One turn sends every row of this set to another row. A few are shown first. Where does it send the rows asked after them?
metag: 13.6  -5.8  22.6  15.6  8.3  0.6  -6.8  -3.7  -5.5  0.2  5.7  -12.5  0.6  -7.1  2.5  4.2  19.0  35.3  -12.9  19.1  -7.2  1.5  14.3  -2.1  6.9  -1.9
zaro: 11.2  -3.1  27.7  -1.0  9.1  -3.1  3.3  -8.5  -9.2  1.9  1.3  11.1  7.3  14.1  19.9  -15.3  -3.0  6.9  -7.9  -10.3  19.2  -21.4  -3.7  -25.8  4.5  -14.3
zutol: 7.7  -1.5  12.1  -12.4  -0.6  8.8  -5.9  -18.3  -10.1  14.5  -7.6  -18.6  -5.0  -20.6  7.6  -6.7  8.1  30.3  -19.2  14.6  -0.1  8.3  -7.0  1.1  0.8  -20.6
sug: -8.8  16.4  -12.1  -9.3  14.5  -11.7  1.7  -7.8  -13.9  -13.9  -4.3  1.4  10.7  -21.0  -25.2  5.9  19.5  -17.2  -8.7  6.2  7.0  16.9  -2.5  1.6  5.3  8.2
tir: 11.0  29.2  0.5  -5.2  -22.4  -3.4  -20.0  -8.3  -19.5  11.8  14.7  22.6  2.9  0.3  1.5  14.4  11.3  -8.9  -9.0  5.4  -5.1  1.6  -5.8  26.9  -8.6  5.4
zigu: 7.6  -3.8  1.7  -2.5  14.2  -6.4  1.4  -3.2  -5.7  13.1  7.9  -6.0  24.8  3.7  19.4  11.2  -23.6  27.5  -1.5  0.5  -13.4  -7.4  -24.7  3.5  0.8  12.1
Tuv: -9.2  -11.5  -14.6  11.4  -17.7  -20.5  28.0  -21.1  -6.1  8.9  -7.4  19.3  -4.7  7.5  5.3  2.9  -9.3  2.5  -20.0  10.3  -9.2  -1.1  0.4  21.1  -16.5  -7.8
baruk: -3.4  6.0  -11.8  -6.7  -8.5  -20.5  16.5  -22.3  -13.3  15.1  -17.1  24.7  0.1  1.3  -4.4  13.1  -9.7  -9.0  -13.4  7.3  -1.7  -1.3  -2.5  28.5  -22.5  -7.8
Kezol: -8.0  3.9  20.5  -27.5  0.6  1.7  0.1  -3.8  -5.7  5.9  -14.2  9.1  2.8  -7.6  -3.8  13.1  6.2  3.5  -21.2  11.2  21.9  -13.2  -8.6  14.2  -1.4  37.1
Duba: -15.2  8.3  22.8  0.6  -7.5  12.4  22.2  -1.9  -3.4  -12.9  -2.6  -0.4  23.0  -16.0  21.7  -14.3  9.2  -27.6  -7.0  -4.2  -10.3  8.8  -0.5  -3.7  2.5  2.1
gedo: -21.0  6.7  -19.3  -25.6  6.3  -25.2  -1.2  -2.2  -18.3  6.8  1.3  9.7  6.2  -8.1  -15.0  13.9  4.9  -19.6  0.5  -4.8  2.8  4.6  -6.6  -1.6  8.1  7.3
papit: 0.6  2.1  -13.6  -12.0  -9.1  -21.4  29.3  -13.9  -27.1  -5.5  -8.0  31.4  3.4  -0.2  0.5  -1.5  -9.8  1.6  -26.3  17.9  -12.7  -8.4  -3.4  27.8  -4.4  -8.0
sipug: 9.0  -16.6  -14.2  -7.9  -15.7  -18.4  19.1  -31.0  -6.3  -6.0  -3.6  21.7  5.9  10.5  1.6  16.3  -3.4  1.0  -17.7  -0.3  1.4  -14.8  11.1  14.7  -22.2  5.7
vot: -12.2  1.7  7.6  2.7  -3.8  9.1  29.4  -3.8  8.5  -12.0  -4.8  -1.3  24.1  -14.3  7.8  -26.7  -6.9  -8.0  -13.4  7.5  -16.8  -4.0  -17.1  -6.2  -0.2  -11.6
par: 15.0  15.7  -0.5  -15.2  16.6  -20.8  7.3  -9.0  -6.6  -11.5  -11.7  12.9  17.3  2.4  -18.4  5.0  13.7  -3.5  -17.5  6.7  15.0  -11.0  -1.5  10.5  6.2  33.6
Bep: 15.4  0.6  18.1  -15.7  13.2  -7.1  7.3  -13.6  -9.5  -14.6  0.3  29.6  3.8  14.4  18.0  -19.0  -3.3  -8.3  -20.2  -6.9  11.1  -16.3  3.8  -24.1  0.5  -2.4
magev: 16.1  7.8  3.3  5.9  -31.5  -4.7  -20.1  -3.0  -13.2  5.1  25.5  19.1  -0.7  6.3  10.9  13.1  14.3  -4.9  -18.8  12.3  -12.3  -2.2  -2.2  18.0  7.3  -3.4
keko: 5.6  -6.0  6.6  -1.4  18.3  -0.1  14.9  5.4  -10.2  13.4  6.9  -7.5  22.8  13.0  24.1  -6.6  -7.4  32.6  -4.9  4.4  -12.8  -14.5  -11.1  8.5  11.9  4.1
vez: 28.0  5.8  26.2  -1.4  0.9  -7.4  -6.2  -5.8  0.1  -7.6  0.9  14.6  -1.4  9.5  21.8  -8.8  -3.7  -1.8  -15.3  12.3  4.4  -0.5  -7.3  -33.6  9.8  4.3
lezu: -20.0  -0.7  30.0  15.7  -2.1  18.7  14.2  -2.9  1.1  -0.9  -7.3  -3.5  21.8  -14.8  21.2  -9.8  0.8  -5.6  -3.7  -9.8  -1.7  -3.1  -8.0  -6.8  5.5  -9.2
moguv: -13.6  14.4  -2.0  -1.8  -22.8  1.6  -10.9  -3.9  -24.5  -5.0  25.2  5.4  1.8  -1.7  10.6  20.8  21.6  -13.2  -24.3  17.4  -4.9  3.9  2.0  15.3  -7.9  2.0
sunir: 5.0  -11.2  12.7  2.0  10.5  8.5  -9.4  -17.8  -7.5  8.1  -8.5  -12.0  -5.2  -14.1  16.3  -3.0  6.9  27.4  -7.1  1.7  -13.6  15.3  6.5  -6.2  12.5  -18.3
dop: 20.0  -7.4  25.1  -5.8  -7.9  -15.2  10.2  -16.2  -8.3  -17.7  5.5  9.6  3.6  3.6  16.7  -19.8  5.3  5.1  -15.7  -12.0  6.8  -29.4  7.0  -15.7  19.8  -2.8
zosu: -1.5  -15.6  -2.1  13.7  18.3  -13.5  18.2  1.2  -8.7  1.1  7.8  -5.9  27.2  -0.6  -0.9  5.4  -1.2  33.4  -5.3  10.1  -16.4  -9.7  1.0  -3.2  3.0  -9.9
Deme: -1.4  12.7  4.6  -24.5  -6.6  -2.9  -0.1  -11.5  -1.0  4.2  -14.4  18.0  -3.8  -8.5  -13.5  -0.3  18.1  1.8  -16.5  -0.4  14.2  -9.2  4.8  21.8  6.3  36.9
fuled: -27.2  -6.1  18.7  15.9  -0.5  6.6  28.5  4.7  -13.6  -16.2  9.1  4.7  4.9  -16.9  20.8  -4.1  -5.0  -10.1  -10.4  -0.4  -0.5  7.3  -3.8  -10.3  15.8  -2.2
vomo: -17.8  2.3  -13.4  -29.9  -4.8  -16.7  -7.5  -16.2  -16.3  0.8  4.7  -0.8  13.4  -16.2  -16.4  4.8  5.1  -4.0  7.3  -14.1  7.3  0.4  -11.8  -12.8  -6.3  3.2
zov: 19.4  16.0  6.9  0.6  -22.5  -14.1  -10.1  -12.1  -20.5  -9.3  17.0  12.7  -12.4  -5.8  7.8  9.9  5.1  -12.0  -2.2  8.7  -18.7  16.9  3.1  21.1  2.3  12.0

Duba turns into -> Tuv
tir turns into -> lezu
Now these:
zosu turns into -> par
Deme turns into -> sunir
vez turns into -> moguv
vomo turns into -> zigu
dop turns into -> zov

One turn sends every row of this set to another row. A few are shown first. Where does it send the rows asked after them?
dogo: 7.9  9.8  9.9  -1.1  -10.1  17.2  12.3  -25.0  -4.5  -0.2  -3.7  25.0  20.3  -6.1  7.6  23.7  14.2  29.8  6.4  -6.9  22.2  -5.5  -9.9  -10.3  3.9  30.8  0.6  -7.5  9.2  10.5  -16.8  -0.3  6.8  -29.9  -23.8  -10.2
beki: 5.9  -20.4  -1.4  -21.0  22.7  7.4  -6.7  -9.2  -4.6  -5.3  -8.6  16.5  41.1  0.2  -2.1  -18.5  15.9  12.3  -18.5  -7.3  11.4  -8.7  -4.2  -8.3  -6.5  12.7  -9.7  -22.8  7.9  8.2  1.5  -9.1  11.2  -2.5  -28.9  7.6
rufi: 0.8  -17.0  9.6  -17.3  26.5  -4.8  -0.2  -17.9  -19.5  13.2  -28.0  16.0  14.2  2.7  20.6  15.5  0.9  7.8  -19.9  -16.5  23.6  5.3  -12.2  -7.9  16.2  25.3  21.5  2.1  18.7  13.5  -29.5  -7.5  21.1  -2.7  -30.7  -19.4
kib: 7.3  -19.5  -0.9  -23.1  -20.1  -25.2  -29.2  3.4  -14.7  10.6  -22.7  6.2  -2.4  6.7  6.0  19.2  9.5  -5.9  -17.5  -24.3  8.3  -0.8  -24.5  -14.5  -1.2  -2.5  17.5  2.8  7.8  -18.5  -14.5  -24.3  5.2  5.6  -13.1  -8.0
Siku: 10.9  -4.3  5.8  -21.1  11.7  -15.1  -10.4  19.2  -19.0  9.4  -14.3  19.6  17.7  10.5  -0.2  27.7  -19.2  -17.1  17.2  -13.1  -2.4  2.1  4.4  25.5  6.0  -1.9  -1.2  0.5  11.1  14.1  -30.1  4.3  7.6  -11.2  -3.1  1.5
lanap: 22.6  -5.4  20.6  -12.7  -13.4  -17.3  9.9  -2.9  -22.7  0.4  -11.6  19.6  14.0  -22.1  7.4  -2.4  8.1  3.7  -8.7  3.2  7.5  15.7  3.9  7.2  -3.1  14.9  -10.2  -26.1  25.2  22.6  -7.4  -21.3  9.1  10.8  -20.4  13.6
talaz: 0.5  -10.9  1.9  -12.9  -13.2  -30.2  -3.3  8.1  -19.3  17.3  -11.8  -13.6  10.6  2.2  9.0  0.1  27.8  10.8  -25.9  -22.7  5.6  -4.2  -21.0  -12.0  8.6  12.3  -1.6  6.0  -4.1  -11.2  7.1  -14.1  -18.0  18.6  -3.2  11.0
guvo: 0.0  -12.3  -0.4  -20.4  -18.8  -25.1  -13.0  -0.4  -20.4  15.2  -13.0  -9.4  2.9  -2.8  10.5  1.9  25.1  4.1  -23.3  -24.9  4.6  1.0  -24.4  -9.8  6.6  15.1  -0.9  2.3  4.8  -13.4  0.0  -21.1  -19.1  18.5  -3.1  10.5
Nov: 14.5  -2.7  7.7  -15.1  6.2  1.3  -3.8  8.0  7.2  -9.2  22.7  32.8  18.5  8.2  -7.9  4.0  6.5  0.7  8.9  -30.2  8.2  0.9  -1.2  4.9  7.2  -1.1  3.9  -11.4  3.7  16.4  5.1  -11.1  16.0  -3.4  -8.3  19.3
bivaf: 10.2  -25.2  -16.2  -7.0  6.0  10.1  -1.0  21.6  -16.9  1.9  -3.9  13.6  10.0  9.3  -15.4  21.5  17.1  -8.2  6.3  -9.2  7.6  -12.2  2.6  -20.9  11.9  10.7  11.2  -5.5  4.6  -8.9  -19.4  -7.3  14.7  -9.6  2.7  -18.7
bik: 1.3  -8.7  2.3  -12.5  22.3  4.7  8.1  -16.0  4.4  11.5  -10.8  28.6  34.0  30.9  0.4  -12.2  -4.7  6.3  6.0  -7.6  18.1  1.9  -0.2  12.9  9.0  21.4  15.5  1.6  -6.0  6.9  -9.9  1.1  24.3  -20.0  -3.0  -4.1
lofor: -4.8  14.0  1.1  -23.9  -7.7  -35.2  -18.5  -18.2  -24.7  4.2  -26.6  11.1  20.2  -2.2  19.4  -5.3  -6.2  -0.3  0.8  9.4  6.6  -21.9  10.2  5.9  27.8  10.7  -19.6  0.8  14.4  0.2  -16.0  19.4  -5.0  -1.9  -13.5  -3.6
Vumi: -4.3  5.6  -1.9  8.1  -21.1  -17.8  -12.4  -5.2  5.7  10.9  -3.5  3.3  16.2  3.3  -23.7  41.6  3.4  -5.2  -6.6  9.4  33.2  1.9  -8.3  1.5  17.0  10.7  3.0  9.3  4.3  18.6  -2.7  -2.4  1.6  2.4  18.7  8.6
San: -5.3  -3.5  16.2  8.0  -31.0  -15.0  -5.4  -12.0  -16.9  24.1  -3.7  10.9  22.2  0.7  9.9  38.9  16.0  6.2  -1.0  13.4  14.3  13.6  -15.2  0.6  17.5  25.8  7.4  -2.0  4.3  33.3  -8.6  0.2  30.4  -4.0  -3.5  8.0
visu: -14.7  2.7  4.0  5.4  -26.3  -23.4  -12.8  -4.1  -0.1  16.5  1.0  2.1  12.8  4.8  -16.4  44.2  0.1  -4.6  -4.7  10.8  29.7  10.2  -8.1  2.8  10.3  10.9  4.5  3.8  7.9  22.4  -6.3  -1.2  8.7  -4.0  15.8  13.5
lopu: 4.4  5.4  -3.6  -22.8  -9.9  -10.2  25.5  10.4  -14.5  8.0  -9.3  11.4  14.5  5.3  17.1  -6.8  10.4  5.3  1.8  3.9  7.1  -24.7  18.8  12.6  0.5  -3.0  5.8  -22.7  5.6  -10.8  5.0  -1.5  -2.9  -17.4  -25.5  8.0
Tevig: 3.0  17.9  -16.3  -13.0  -6.3  -40.1  -12.7  -33.5  -24.6  18.2  -6.8  7.3  16.7  18.7  -0.8  0.6  0.8  9.3  -16.1  4.2  20.7  -21.2  -19.4  4.4  13.3  22.4  -3.6  13.7  -4.7  10.5  -14.3  16.2  -4.7  -16.9  -26.9  -11.7
Kupab: -1.9  15.0  -17.4  -14.3  -5.2  -41.1  -15.8  -31.3  -28.8  16.7  -14.5  4.8  17.1  17.6  6.1  -0.7  0.3  1.4  -13.0  1.0  16.7  -17.8  -13.1  3.5  19.5  27.2  -6.0  7.7  6.8  13.7  -10.9  25.3  -1.9  -12.5  -24.5  -14.9

bivaf turns into -> dogo
Nov turns into -> bik
Siku turns into -> rufi
Now these:
Tevig turns into -> talaz
visu turns into -> Kupab
kib turns into -> San

